Small tables with named rows and columns. After each table, cells are looked up by row and column.

keleko.tsv
	nufaf	mimisa	kif	negut
zofile	17094	-42354	36214	-20826
rusobu	-20284	66891	-13192	-6451
bebos	-38871	65696	-25609	-49298
vataza	-16138	34074	22463	-63040
zaz	-6051	-5141	-53904	59044
bar	-32383	54126	-34863	-20541
peb	3791	6888	47214	-53262
pokatog	29726	-34810	47943	4788

zaz, nufaf -> -6051
bar, negut -> -20541
pokatog, mimisa -> -34810
zaz, mimisa -> -5141
bebos, mimisa -> 65696
pokatog, nufaf -> 29726
vataza, negut -> -63040
pokatog, negut -> 4788
zofile, negut -> -20826
Which row has the largest nufaf? pokatog

lan:
,vuvado,vuv
zerap,-8.828,-3.153
gal,2.934,5.645
pev,-8.644,-7.813

zerap, vuv => -3.153
gal, vuvado => 2.934
gal, vuv => 5.645
pev, vuv => -7.813
zerap, vuvado => -8.828
pev, vuvado => -8.644
Row with the largest vuv: gal

kop
columns: sadet, lun
sen: [2625, 4675]
fem: [2709, 4618]
poborab: [2736, 8352]
tazub: [5342, 1210]
suvo: [2626, 4674]
rur: [3075, 4456]
falaz: [2779, 8178]
matavo: [5868, 3367]
suzadom: [3007, 4498]
teso: [5630, 83]
gubu: [3972, 3066]
vem: [2765, 8229]
gegi: [5570, 3444]
vodizav: [2779, 4572]

sadet of gegi = 5570
sadet of vem = 2765
sadet of tazub = 5342
sadet of gubu = 3972
lun of teso = 83
sadet of rur = 3075
lun of gubu = 3066
lun of suzadom = 4498
sadet of suzadom = 3007
lun of sen = 4675
lun of matavo = 3367
sadet of fem = 2709
lun of rur = 4456
lun of vodizav = 4572
sadet of matavo = 5868
lun of falaz = 8178

dap =
|  | bomip | susesol | benum | dakibot |
|---|---|---|---|---|
| sital | -5.918 | 1.409 | 3.513 | -1.602 |
| gid | -6.467 | 0.195 | 4.021 | -0.475 |
| tigume | 5.230 | 2.512 | -6.099 | -5.108 |

bomip of sital = -5.918
dakibot of sital = -1.602
benum of tigume = -6.099
benum of sital = 3.513
bomip of tigume = 5.230
susesol of tigume = 2.512
dakibot of tigume = -5.108
dakibot of gid = -0.475
benum of gid = 4.021

dusi:
          fep   vipa   vosu   lan  kikibeg  bimone  rogiriz    ran
mugut    6950    280   9721  1147    -5628      57     -483  -7545
kisib    6950    280   9721  1147    -2531      57     -483  -3831
molobi   6950    280   9721  1147    -2531      57     -483  -3831
vig      6950    280   9721  1155    -2531      57     -483  -4612
nufi      757    280   9721  1147    -2531      57     -483  -3831
sesogar  6950  -4217  -4745  9214    -2531   -7596    -5483   5014
kape     4370    280   9178  1147    -2531      57     -483  -3831

kisib, fep -> 6950
vig, vosu -> 9721
molobi, vosu -> 9721
vig, bimone -> 57
nufi, ran -> -3831
nufi, lan -> 1147
nufi, kikibeg -> -2531
nufi, vosu -> 9721
sesogar, kikibeg -> -2531
Which row has the largest ran? sesogar

gez:
fields: navi, dit, deteli, bona
nimum: [51, 56, 71, 21]
fel: [47, 53, 75, 11]
rosav: [61, 59, 36, 78]

deteli of rosav is 36
bona of fel is 11
bona of nimum is 21
deteli of nimum is 71
navi of rosav is 61
navi of fel is 47
navi of nimum is 51
dit of nimum is 56

vuv.tsv
	lesevil	ton	lodu	milukop	pofom	visapo
satovun	4.2	2.8	6.0	2.0	5.2	3.8
dop	2.7	0.2	2.0	8.4	4.9	3.3
gilabu	3.1	1.8	5.6	2.4	5.8	3.3
nup	5.6	4.8	3.5	5.8	3.2	4.8
zabiv	4.4	4.4	4.0	4.5	4.0	4.3
nif	5.5	3.8	4.7	4.4	4.0	4.5
dovoku	2.7	0.1	5.0	3.8	6.1	2.9
nagi	5.9	3.8	4.3	5.0	3.8	4.6
mivog	7.4	4.8	2.2	8.6	2.0	5.5

gilabu, ton => 1.8
nup, lodu => 3.5
nif, lesevil => 5.5
nagi, lodu => 4.3
zabiv, milukop => 4.5
mivog, pofom => 2.0
zabiv, visapo => 4.3
nif, visapo => 4.5
nup, pofom => 3.2

gumop =
        nes  topezad  penone  sesebu  kan  netizad  vefogu  rasugos  puf
nit     180      193     131     184  180       82     124      180  209
bani    178      187     126     184  191       96     116      201  223
bogogu  166      192     123     189  184       85     132      198  217
daf     222       92     251     228  207      175     240      178  180
zuge     85      179      79      83  105      136      79      119  133
suba    185      187     126     182  191       81     110      193  229
vako    180      181     123     174  183      113     115      185  200
tuvaka  208      100     244     227  208      185     236      192  188
res     104      107     174      99   93      223     196       82   58

vefogu of nit is 124
penone of bani is 126
puf of daf is 180
penone of tuvaka is 244
nes of res is 104
sesebu of daf is 228
puf of bogogu is 217
netizad of vako is 113
penone of bogogu is 123
puf of suba is 229
rasugos of bani is 201
kan of zuge is 105
sesebu of zuge is 83
rasugos of vako is 185

padam:
       gumeber     kog     zuz     rig     fus
mem      0.497   0.309  -0.570  -0.935   0.515
vin     -0.586  -0.432   0.504   0.627  -0.520
lef     -0.156  -0.542  -0.302  -0.131  -0.274
nukis   -0.312  -0.443   0.180   0.135  -0.407
zoku    -0.448   0.124   0.444   0.425  -0.380
lum      0.086   0.788   0.306   0.278   0.153
lud      0.552   0.225  -0.655  -0.902   0.613
luzan   -0.713  -0.325   0.431   0.726  -0.648
kel      0.677   0.233  -0.731  -0.943   0.670

What is the zuz of lud in padam?
-0.655
What is the gumeber of luzan in padam?
-0.713
What is the kog of luzan in padam?
-0.325
What is the gumeber of mem in padam?
0.497
What is the rig of nukis in padam?
0.135
What is the zuz of mem in padam?
-0.570
What is the fus of mem in padam?
0.515
What is the fus of vin in padam?
-0.520
What is the rig of kel in padam?
-0.943
What is the fus of kel in padam?
0.670
What is the rig of lud in padam?
-0.902
What is the gumeber of kel in padam?
0.677
Row with the largest zuz: vin

getivi =
|  | res | fol | nagosog | kal | vugaga | ziga | ropili |
|---|---|---|---|---|---|---|---|
| gem | 37.7 | 20.0 | 90.9 | 37.7 | 37.7 | 55.4 | 51.0 |
| zel | 54.6 | 63.2 | 25.2 | 65.8 | 69.6 | 49.8 | 57.5 |
| bofati | 62.3 | 55.3 | 86.7 | 51.8 | 48.3 | 65.8 | 58.8 |
| tolas | 51.6 | 59.7 | 23.3 | 63.7 | 67.8 | 47.5 | 55.6 |
| zon | 51.7 | 60.3 | 21.7 | 64.4 | 68.6 | 47.3 | 55.8 |

What is the fol of gem in getivi?
20.0
What is the ropili of gem in getivi?
51.0
What is the res of tolas in getivi?
51.6
What is the vugaga of bofati in getivi?
48.3
What is the kal of gem in getivi?
37.7
What is the res of zel in getivi?
54.6
What is the fol of zon in getivi?
60.3
What is the res of zon in getivi?
51.7
What is the nagosog of bofati in getivi?
86.7
What is the vugaga of gem in getivi?
37.7
What is the kal of zel in getivi?
65.8
What is the ropili of tolas in getivi?
55.6
What is the res of gem in getivi?
37.7

